Each row is where one point has got to under a steady rotation. How many steps took it there?
The counts run from 0 to 770.
[ 99 109 145 174 151 116 182  89 150 116 113 135 178 113 119 156 117  95
 142  98 107 121 140 145 110 185 112 133 117 103 131 131  90 118 143 151
 100] | 236
[115  85 159 160 191 104 158 112 184 116 154 143 176 115 114 111 111 139
 167 125 135 119 157 106 132 130 124 117 149 101 110 158 123  93 128 109
  98] | 745
[121 110 125 150 155 131 180  93 147 122 138 131 153 131 110 168 130  97
 148  63 123 144 116 138 122 168 107 110  92 107 100 124  79  93 137 146
 125] | 429
[118 126 154 166 135 139 161 152 121 115 154  88 158  81 121 154 123 120
 142 133 137 106 147  95 157 176 133 126  89  93  86 159 104  95 107 153
 156] | 309
[167 112 171 150 113 138 119 124 115 109 137 148 166  73 116 123 124 101
 123 116 132 150 132 106 127 159 126 114 137 116  86 159  39 100 141 110
 139] | 113
[106 109 119  95 153 108 184 140 170 139 121  99 138  99 110 201 136 166
 154 110 125 145 117 121 169 144 127 100 109 102  92 124 104 151 117 109
 104] | 294
[110 127 189 125 126 138 167 113 135 130 104 136 177  66 130 152 130  94
 101 149 144 117 138 105 130 120 144 118 132 116 133 153  70 134 135 114
  62] | 45
[134 101 159 149 118 142 155 117 101  82 161 115 144  94 121 148 133 115
 129 109  93 133 101 108 116 159  93 114  98  89  67 130  65  93 133 149
 148] | 435
[117 104 140 207 146 185 139 101 106  95 142 123 141  85 104 149 123 121
 122 163 149 105 107  97 144 127  91 129 136 128 132 124  98 107 117 129
  73] | 475
[122 135 126 139 141 114 134 147 161 125 115 113 163  57  67 153 115 146
 129 111 136 118 122  96 157 165 173 105 126 113 125 124  84 140 163  77
  95] | 383
[116  88 131 161 180 118 178 122 150 108 109 125 125  76 134 110 132 124
 123 156 141 101 125 117 148 150 142 115 163  77 152 155 114 119 161 117
  78] | 253
[152  98 116 134 176 135 154  82 170 116 136 139 139  97 178 120 129 147
 116 145 130 112 113 112 157 126 110 135 149 108 123 146  70 123 136 115
  57] | 127
[119 105 123 205 134 173 127 113 109  81 149 131 140  87  90 150 125 117
 127 139 145 117 120 114 142 128  92 117 124 108 134 140  88  77 155 125
  75] | 474
[111  86 164 101 168 143 173 126 137 132 114 145 167  48 106 151 122 103
 131 131 138 121 110  73 121 130 148 104 106 151 107  95 100 140 138 125
  91] | 709
[112 129 162 112 159 113 170 144 116 134 109 101 189  89 122 143 143 151
 137 121 117  87 130  97 137 125 143 129 151  70 116 168  90 145 147 109
  98] | 724
[105 119 127 176 144 130 156 116 121  60 162 131 121  90  80 119 121  92
 133 110 171 150 115 122 133 153  99 110 100 129 119 149  65 104 130 119
 107] | 346
[141 101 124 151 127 174 137 145 124  65 148 112 140  80  97 148 127 150
 165 174 145 120 124 110 181 117 104 102 130  86 137 152  87 113 135 124
 123] | 607
[149  69 122 130 144 136 161 123 118 142 137 159 121  77 141 127 140 112
 161 127 141 163  95 100 138 171 108 116 134 144  64 105  95 146 111 108
 124] | 223
[143  61 142 154 175 110 166 152 142 117 122 134 179  74 154 120 110 136
 137 137 129 137 125 141 127 171 159 108 140  81 103 150 102 113 125 153
 159] | 313
[133  93 150 115 129 157 165 184 115 115 106 123 160  67 129 128 126 116
 152 132 158 166 146 114 144 148 149  84 114  81 131 173  82 107 148 139
 143] | 180
[136 121 130 205 178 139 163 107 139 129 130 120 154 121 121 137 144 107
 157 118 167  92 136 118 145 155 130 121 162  89 126 183  97  93 142 122
 111] | 535
[153  83 156 108 132 119 167 137 153 144 105 144 188  87 124 179 123 110
 166 176 133 146 166  97 126 144 126  94 135 128  95 139  97 144 115 137
 110] | 521
[110 137 164 128 161 117 155 143 142 114 139  95 179  91 135 161 137 158
 117 131 173 117 136 109 146  86 135 103 147  99 110 177  74 123 122 109
  82] | 404
[ 83  99 158 162 144 122 145 127 119 138 125  93 166 101  98 207 121 151
 139 113 148 142 106 134 126 125 128 101 147 102  77 120 115 125 108  92
 133] | 79
[ 89 122 175 125 122 146 174 118 125  90 127 129 118  94  97 133 142  81
 137 117 167 170 108 107 134 105 108  89 133 120 133 150  72 121 150  90
  79] | 688
[ 78  77 174 140 137 160 148 129 111 102 169  94 138 100 131 138 120 160
 149 112 111 146 104 115 152 113 108 114 126  83  91 141 109  81 113 111
 149] | 76
[147 105 115 167 118 116 154 108 170  91 131 122 137  82 141 164 100 149
 114 191 139 145 133 144 184 152  97 116 119 110 115 116  92 135  94 114
  85] | 675
[122 130 124 121 131  90 174 127 171 126 120  89 150  89 109 166 120 144
 179 138 114 116 139 106 169 180 135 118 117  92  82 142 102 151 121 110
 136] | 100
[188 121 143 122 144 125 122  84 172 112 130 144 165  85 115 156 120 126
 131 133 115 103 102  93 150 134 142 119 154 120  91 141  47 125 147  92
 102] | 322
[163  88 114 133 154 164 153 150 127  80 145 142 138  98 115 134 125 124
 158 110 165 166  94 123 152 119 106  77 121 114 110 152  58 119 135 127
 126] | 412
[131  93 110 170 154 175 148 121 112 101 130 131 151 110  94 179 133 129
 123 114 146 146  92 121 131 109  89  98  97 123 121 128 103  70 157 147
  83] | 280
[151  46 140 156 157 142 137 117 154  94 161 154 125  80 153  92 111 133
 144 142 147 169  98 135 149 141 115 106 142 118  88 130  86  95 116 110
 137] | 545
[ 80 120 164 122 147 128 201 111 111 120 116 133 173  87 122 148 149 116
 128 128 117  97 130  96 107 132 102 137 132 107 117 122  90 155 148 117
  61] | 365
[133  89 156 116 134 174 152 112 175 103 120 141 161  81 106 155 101  95
 159 126 123 154 129 116 171 135 158  86  96 108 159 124  82  95 157 136
 128] | 390
[169  97 126 173 148 193 144 121 106 136 110 116 168 107 136 172 136 129
 127 165 148 106 118 102 155 123 104 118 129  90 138 161 105 101 148 146
  68] | 602
[149  99 166 124 124 146 141 110 124  85 161 143 149 122 137 133 135 116
 147 117 142 168 114 128 125 108  77 105 134 101  85 160  44  89 122 138
 134] | 755
[116 104 148 143 172 157 162 125 158 148 123 140 186  71 122 141 127 108
 155 143 130  99 144  71 148 149 142 129 120 124 144 131 126 131 140 120
  71] | 387
[141  96 168 129  94 141 142 103 138  96 122 146 123  74 113 101 130  84
 158 148 124 148 123 102 148 165 124 110 151  95 108 137  76 128 154  90
 130] | 456
[ 96  93 130 160 185 152 172 124 161 127 144 138 144 112 103 138 132 119
 172 133 157 133 146  97 152 121 108 107 121 119 155 148 126  95 151 114
  64] | 65
